Where one turn sends some rows of the set: a few examples, then the rows asked
Vugo: [  0.2,  17.7,  -7.5,  -2.1,  16.9,   9.7,  -3.1,   1.8,  -5.4,  -0.7,
   2.7,   7.4,   1.3,   0.6,  -0.1, -13.3,  -1.3,   0.0,   6.3, -24.3,
  -2.4, -10.1,  -4.6,  -2.8,  10.2,  20.2, -17.7,  31.8,   6.2,  11.8,
   3.7,   3.8,   0.3]
pira: [  7.4,   3.0,  -3.0,  -1.2,   9.7,  11.2,   4.3,  -4.0,   2.9, -11.7,
  11.9,   1.0,  -8.1, -19.8,   7.3, -15.1,  -8.5,   2.1,   3.4,  -6.7,
  -8.6, -10.5, -12.3,   7.8,  16.7,  11.2, -15.2,   3.0,   9.8, -13.2,
  -7.7,  -5.7, -13.9]
gep: [  0.6,  -3.8,  -2.2,   6.2,  17.0,  -0.6, -19.3,  -7.9, -13.6,   7.5,
  -9.2,   4.3,   1.5,   0.3,  12.0,  -8.7,  -5.5,   5.4,   3.8, -10.4,
 -21.5,  -5.1, -18.5,   5.6,  11.2,  22.5,   5.8,  15.2,   6.9,  12.6,
   1.7,  11.1,  -4.0]
Nes: [  7.1,  -3.8,  -9.1,  11.3,  13.5,  10.7,   0.6, -14.9, -13.6,   2.3,
   1.4,  10.9,  10.5, -10.6,  11.2,   3.5,   4.9, -13.7,  -3.6,  -4.4,
   2.0,  17.6,  -5.7,   8.9,  -1.6,  -5.7,  -4.3,  -1.8,   9.5,  -9.9,
  12.0,   5.9,  11.7]
lan: [  9.1,  19.1,   2.1,  -6.7,  15.5, -19.7,   0.9,  -1.3,   8.6,  11.3,
   9.4,  -0.7,  11.5,  15.5,  15.6,  -7.5,  -4.1,  10.3,   1.1, -12.7,
  12.7,  -5.6,  -5.6,   9.3,   4.9,  -4.4, -18.3,  -3.1, -23.5,   2.9,
 -22.3,  -5.1,  -1.1]
rovi: [  0.2,  13.5, -10.3,  -8.1,   7.1,  -6.1, -24.7,  11.4,  17.8,   1.7,
   1.3,  -5.9,   5.8,   4.6,  13.3,  -3.6,   4.8,  -1.8, -17.7, -12.7,
  12.0,  -9.6,  -6.4, -27.8,  -6.1,   2.5,  -9.6,   4.5,   2.5,  -5.6,
  -6.7,  12.8,  -3.4]
Tegon: [  3.0,  20.7, -12.2,  -1.7,  27.8,   0.3,  -4.9,   6.0,  -3.6,  -0.6,
  -3.0,   1.5,  -2.0,  -6.9,  -0.3, -12.4,   0.5,   0.8,  17.8, -16.8,
  -0.6,   0.8,  -6.9,  -8.3,   8.2,  13.2, -23.5,  27.2,   0.5,  -1.5,
  -3.0,   1.1,   4.3]
Mufu: [  2.1,  -9.5,  -7.9,  -8.6,  14.0,  -8.4,  -2.1,  -7.1,  -6.4,  -4.4,
 -15.9,   5.5,  -8.0, -10.6,  13.2,  -4.9, -22.7,   2.0, -13.1, -11.5,
  -3.6, -12.6,  -1.0,  -0.1,  16.2,  -2.8,  11.3,  -2.8,  13.9,   0.2,
 -15.0,   8.2,  -1.6]
numev: [ -1.6,  -2.2,  -7.5,   0.5,  -2.4, -14.1, -14.0, -17.8,   3.7,  -4.6,
  -6.9,  12.6,  21.3,  21.2,  12.3,  -6.3,  -5.0,   3.8,  -0.7, -13.8,
   1.3,  -7.3,  -9.1,   9.5,  17.9,  -0.7,  11.9,  -8.4,  -6.2,   9.2,
 -18.1,   3.6,  -0.6]
befof: [ 11.4,  21.0,   6.8,  -4.2,  20.3, -12.5,   6.3,  -6.6,  10.0,   6.9,
  14.8,   2.3,  17.5,  15.4,  18.3,  -8.6,  11.2,  10.2,  -2.8, -13.2,
  20.5, -12.1,   2.5,  11.3,   2.6,  -5.7,  -9.7,   0.3, -15.7,   7.2,
  -6.1,  -1.1,  -2.2]
Zeda: [  4.3,  -1.3,  -3.2,   3.9,  -2.1, -13.5,  -8.2, -16.4,   3.9,  16.5,
  -1.4,  -1.4,   9.1,  -3.9,  27.6,   0.1,   2.3,  -7.0, -20.5,  -5.3,
  -5.9,   7.3, -22.9,  -9.2,  -3.9,   1.9, -19.2, -14.0,   2.1,  -5.0,
  -3.2,  12.0,  -3.5]
taga: [  4.1,  -0.3,  -1.4,  -7.0,  14.0,  -7.0, -18.1,  -4.1, -23.0,  10.0,
  -7.7,   2.0,   1.7,  -3.8,   4.4,  -1.1,  -6.6,   1.1,   2.9,  -4.9,
  -4.4,  -2.1,  -9.9,  11.8,  14.7,  25.6,   3.3,  22.5,   3.8,  10.6,
 -10.4,  14.8,  -5.9]
Gekaz: [ -5.1,   1.3,  -2.2,   2.4,  11.1,  -0.8,   2.9,  -7.4,  16.1,  -2.7,
 -20.8,  15.9,  15.2,   3.5,   2.1, -12.5,   1.3,  -2.8,   0.2,   3.6,
   5.2, -22.7,  -2.4,   1.3,  17.6, -14.0,  -6.7,   0.3,  -6.1,  -8.1,
 -19.9,   9.2,   0.0]
tukas: [  3.7,  11.0,  -5.8,  -4.9,   1.5, -17.4,  -7.4, -19.8,   9.5,   9.9,
  -4.3,   1.9,  11.2,  -8.8,  21.2,  -0.5,  12.7,  -8.3, -13.7,  -7.8,
   4.6,   4.4, -18.4, -13.7,  -0.3,  -2.4, -19.7, -10.2,  15.4,   0.2,
  -1.8,  21.9,  -7.8]
peb: [  5.7,  -0.1,   2.1,  -4.7,  26.3,  -6.8,   6.2, -12.3,  11.6, -14.3,
  20.5,  -1.8,  -4.7,  -0.3,  15.7, -13.0,   2.8,   1.9,  -8.5,   8.3,
  -2.6, -15.9,  -8.9,   9.1,  19.4,   0.4, -10.1,  11.5, -14.9,  -4.9,
 -14.8,   2.3,  -6.8]
kidul: [  0.5,   3.7,  -3.6,  -3.9,   7.4,  -8.3, -18.9, -11.5, -18.4,   5.4,
  -1.6,  12.3,   9.6,   2.2,   5.0, -13.1,  -7.4,   6.2,   7.0,  -9.4,
 -11.5,  -2.5, -14.1,  14.0,  18.9,  19.5,   4.1,   7.3,  15.1,  16.4,
  -7.3,  16.1,  -4.5]
pubu: [  2.5,   5.3,  -4.2,   0.7,  -9.3, -15.7, -15.4,  -8.2,   4.6,  -2.1,
  -9.9,  10.2,  21.7,  21.8,  11.1,  -9.5,  -3.7,   7.0,  -2.7,  -5.9,
  -1.5,  -5.4, -17.0,  -1.6,  14.1,   5.6,   7.8, -13.5,  -1.8,  13.0,
 -11.6,   2.3,   2.2]
Dak: [ 12.4,  10.5, -16.9,   4.9,   1.1,  15.3,  -7.2, -13.4, -10.5,   5.7,
  -1.7,   4.9,  11.9, -13.1,   5.8,   1.9,   8.5,  -7.4,  -0.6,  -1.3,
   0.4,  12.1,   0.1,  13.6,  -6.1,  -0.4,  -3.2,   6.0,   1.8,  -5.6,
   8.0,   2.9,  19.3]
Labe: [ -4.7,   1.1,   0.1,   0.3,  12.8,   0.1, -16.1,  -5.6, -10.9,  -0.2,
  -6.6,   8.0,   3.9,  -1.8,   9.3, -12.7,  -9.5,   5.8,   4.9, -11.9,
 -13.3,  -4.4, -17.2,  16.3,  19.0,  18.3,  11.9,  18.5,  10.9,   9.0,
  -7.4,  13.4,  -6.2]
Nuz: [  1.5,   1.7,  -8.0,  -6.4,  -0.1, -14.4, -19.1, -13.4,   8.3,   9.7,
  -2.4,  11.7,  19.5,  25.3,  17.6,  -8.0,  -1.3,   7.2,   1.9, -13.0,
   1.4,  -7.0,  -5.0,   7.8,   9.8,  -8.6,   5.6,  -9.5,  -4.2,  14.8,
 -16.5,   7.8,  -4.1]
gapek: [ -2.1,   1.1,  -1.6,   0.2,   2.6,  -8.2,  -8.5, -21.9,   9.2,   8.5,
  -4.4,   0.1,  12.9, -13.5,  21.0,   0.7,   7.5, -10.0, -23.1,  -6.3,
  -0.9,   8.8, -21.2,  -8.2,  -0.7,   1.1, -17.2,  -7.9,  12.1, -10.5,
  -6.1,  16.7,  -7.4]
tipa: [ 11.5,  17.8,  -4.4,   5.1,  11.7, -12.5,  -2.6,  -9.0,   1.5,   3.0,
  13.0,  -3.9,  13.7,  11.8,  25.2,  -4.4,   7.5,  11.2,  -0.5,  -8.1,
  22.5, -12.2,  -7.0,   6.0,  10.0,   0.5, -14.6,  -9.4, -23.9,   8.5,
 -14.0,   2.0,  -7.8]
Ziba: [  3.7,   2.9, -13.7,   3.0,  -4.3,  -0.3, -28.5, -14.7,   8.7,   2.7,
  -9.5,   6.4,  18.2,  19.6,   7.0,  -3.5,   2.5,   8.7,   1.2,  -2.3,
   0.1,  -5.6,  -5.6,   5.6,   8.5,   3.4,  12.2,  -4.3,  -3.7,  11.8,
 -17.6,  10.3,   4.0]
vul: [  6.2,  26.5, -15.8,  -1.0,   6.2,   5.8,  -0.3,  10.8,  -4.3,  -4.6,
  -0.6,   2.8,  -1.2,  -6.8,   9.8,  -8.4,   1.5,  -0.7,   8.5, -20.6,
   8.6, -11.0,  -8.3,  -5.1,  11.2,  15.4, -21.9,  26.8,  -6.8,   3.3,
  -2.1,   2.8,   2.4]
nibe: [ 13.9,  11.5,   3.4,  -3.7,  30.4,  -2.8,  -3.6,  -0.3, -14.3,   7.6,
  26.1,   6.9,   5.7,  -0.9,   8.7,  -9.7,   4.2,  -1.7,  -7.7,  -5.0,
   7.9,   6.6,  10.7,  15.5,  -6.2,   4.1,  -2.4,   8.9,  -0.1,  -8.1,
   8.1,   3.0,  12.3]
Komu: [  4.7,   0.0, -11.8,   3.0,   5.1, -15.7, -12.2, -25.0,  -4.8,  13.0,
  -3.1, -11.1,   9.9, -13.6,  18.3,   6.5,  11.2,  -7.2, -10.6,  -1.2,
   3.7,   5.0, -15.9,  -7.0,   1.5,   8.0, -16.4,  -9.9,   4.9,  -3.6,
  -2.3,  19.3, -10.7]
Folus: [ -5.8,  19.3,  -8.6, -11.0,  11.7, -14.2, -15.3,  -2.0,  20.1, -12.4,
   1.4,  -1.7,   2.1,  -3.2,  12.3,  -6.1,  -2.0, -10.5, -15.1, -20.8,
   8.2,  -7.7,  -5.9, -26.5,  -0.8,  -0.1, -19.0,   9.7,   3.0,  -5.2,
  -7.8,   8.4,  -0.5]
Repuz: [ 12.9, -12.0,   7.4,  -0.2,  20.4,  11.9,  -2.5,  -6.9,  -8.6, -14.3,
  14.0,   8.2,  -6.1,  -0.6,   1.9,  -1.8, -15.3,  -0.4,  -8.8,  -5.0,
   7.3, -11.2,  -0.6,  -2.8,   3.6,  -4.7,   6.3,  -0.4,   9.4,  -2.1,
 -10.3,  -6.5,  11.1]
ker: [ -5.5,  14.8,  -6.2,  -1.0,  23.5,   6.2,  -3.6,   8.9,  -1.0,  -6.5,
  -0.4,   3.1,   1.2,  -6.4,   1.1,  -8.4,  -7.6,  -1.7,  13.3, -23.2,
   4.2,  -8.7,  -7.9,  -6.9,  14.0,  12.2, -22.5,  28.7,   4.3,   3.4,
  -2.0,   3.9,  -5.2]
gadi: [ 13.0,   0.0, -10.7,  14.9,  14.1,   5.5,  -5.3, -11.6, -13.2,   3.8,
   0.5,  10.4,  15.0,  -5.9,   9.8,  -3.3,   9.7,  -2.7,   2.6,   3.5,
  -5.1,  17.7,  -7.4,   5.8,   0.3,   3.3,  -0.8,  -6.2,   8.0,  -7.6,
  14.2,   4.3,  16.6]
Tuda: [ 13.4,  12.2,   8.2, -10.6,  27.3,   0.0, -11.6,  13.1, -14.0,   9.8,
  17.6,  -0.7,   6.2,  -0.4,  13.7,  -1.7,  -0.7,   2.5, -14.8,  -2.5,
  17.7,   0.0,   5.9,   9.1,  -8.8,   1.1,   2.1,  10.6, -10.1,  -3.1,
  -0.9,  -0.1,   6.6]
birag: [ 17.2,  17.0,   6.2,  -4.2,  40.9,  -2.1,  -5.7,   1.0,  -5.2,   5.0,
   9.5,   0.7,   0.9,   0.5,   5.0,  -1.1,   1.5,   3.9,  -4.2,  -6.3,
   3.8,  -1.3,   5.6,  15.8, -10.6,   0.5,   4.5,  11.0,  -9.9,   1.0,
   6.4,  -2.0,  10.8]
fetof: [ -5.5,  -5.4,   1.9,  -2.6,  16.9,   5.1,  -1.6,  -4.0,  10.9, -13.4,
   7.3,  -1.4,  10.2,  -2.9,  -6.9,  -9.8,   2.8,  -8.0,  -4.2,  -3.2,
   6.1, -24.5,  -5.5, -18.9,   3.4, -11.7,  -8.8,  11.2,  -0.3, -12.9,
  -3.2,  -3.7,   6.2]
razav: [ -3.1,  17.9,  -7.0, -14.2,  14.6, -14.0, -14.3,   4.1,  15.5,   1.7,
   4.8,   0.9,   0.0,   5.8,  15.5, -13.7,   5.8,  -8.6,  -8.3, -20.6,
   9.5,  -6.1,  -1.7, -26.8,  -1.7,   2.4, -20.3,  18.8,   4.1,  -3.9,
  -5.9,   9.0,  -3.9]
gozop: [ 10.5,  -0.8, -14.2,   4.9,   5.2,  10.2,  -6.1, -17.6,  -9.2,  12.5,
   3.8,  12.7,  10.7,  -7.4,   9.1,   3.3,   4.7, -10.1,  -8.7,  -7.5,
  -7.1,  14.3,  -4.1,   8.9,  -7.1,  -3.3,  -8.8,  -5.6,  14.3,  -1.2,
  12.7,  11.7,  10.9]
Zodu: [ -8.2,  -1.2,  -5.7, -12.2,  24.2, -15.8,   0.5, -20.4,   5.1,  -3.7,
  -7.1,  -7.0,   1.0, -14.6,  24.3, -11.9,  -2.1,  -5.0, -23.5,   5.3,
  -1.4,  -8.6,  -3.8,  -4.3,  11.2, -16.3,  -4.7,   1.2,  -4.7,  -4.1,
 -10.6,   8.2,  -4.0]
Butek: [  7.3,  12.4,   8.5,  -1.7,  21.3, -12.9,   1.2,  -6.2,  13.5,   4.0,
  13.9,   2.5,  20.6,  13.3,  15.1,  -2.2,  -0.3,  11.1,  -5.4, -10.8,
  18.6,  -9.9,  -0.9,  15.2,   7.9,  -5.6, -13.5,  -6.3, -19.7,   1.7,
 -19.3,  -0.8,  -5.7]
Vuf: [12.7, 16.0,  6.3, -1.4, 35.2,  0.0, -3.9,  1.6, -2.6, -3.3, 21.8,  3.6,
  1.8, -4.0, 13.0, -3.5, -2.2,  0.5, -8.2, -4.8, 10.2,  2.7,  8.2, 19.5,
 -6.9, -5.9,  3.2,  7.1, -6.0, -6.8,  4.7,  2.6, 12.4]
Nunu: [  3.8,  26.9,  -2.1, -15.3,  10.4, -16.0,  -9.8,   4.3,  18.4,  -3.1,
  -4.9,  -2.8,   1.5,   1.2,   6.3,  -2.9,  -0.1,  -8.2, -17.4, -15.5,
   9.7,  -4.9,  -9.2, -24.7,  -8.9,  -0.1, -17.2,   5.1,  -0.3,  -0.6,
  -5.2,   3.1,   2.5]
ganu: [  4.6,   6.9,  -0.3,   4.8,   7.7,  15.8,   2.4, -15.6,  -1.2,  -0.4,
 -14.1,  15.5,   5.1, -17.5,  13.7, -13.7,  -7.7,  -1.5,  -2.9,   3.8,
   2.9,  -0.5,  -3.7,  12.2,  10.1, -10.2, -13.0, -15.8,   8.3,  -9.6,
 -15.0,  -2.0,  -4.9]

pubu turns into gadi
kidul turns into nibe
And these:
Nes turns into ker
peb turns into Zodu
vul turns into tipa

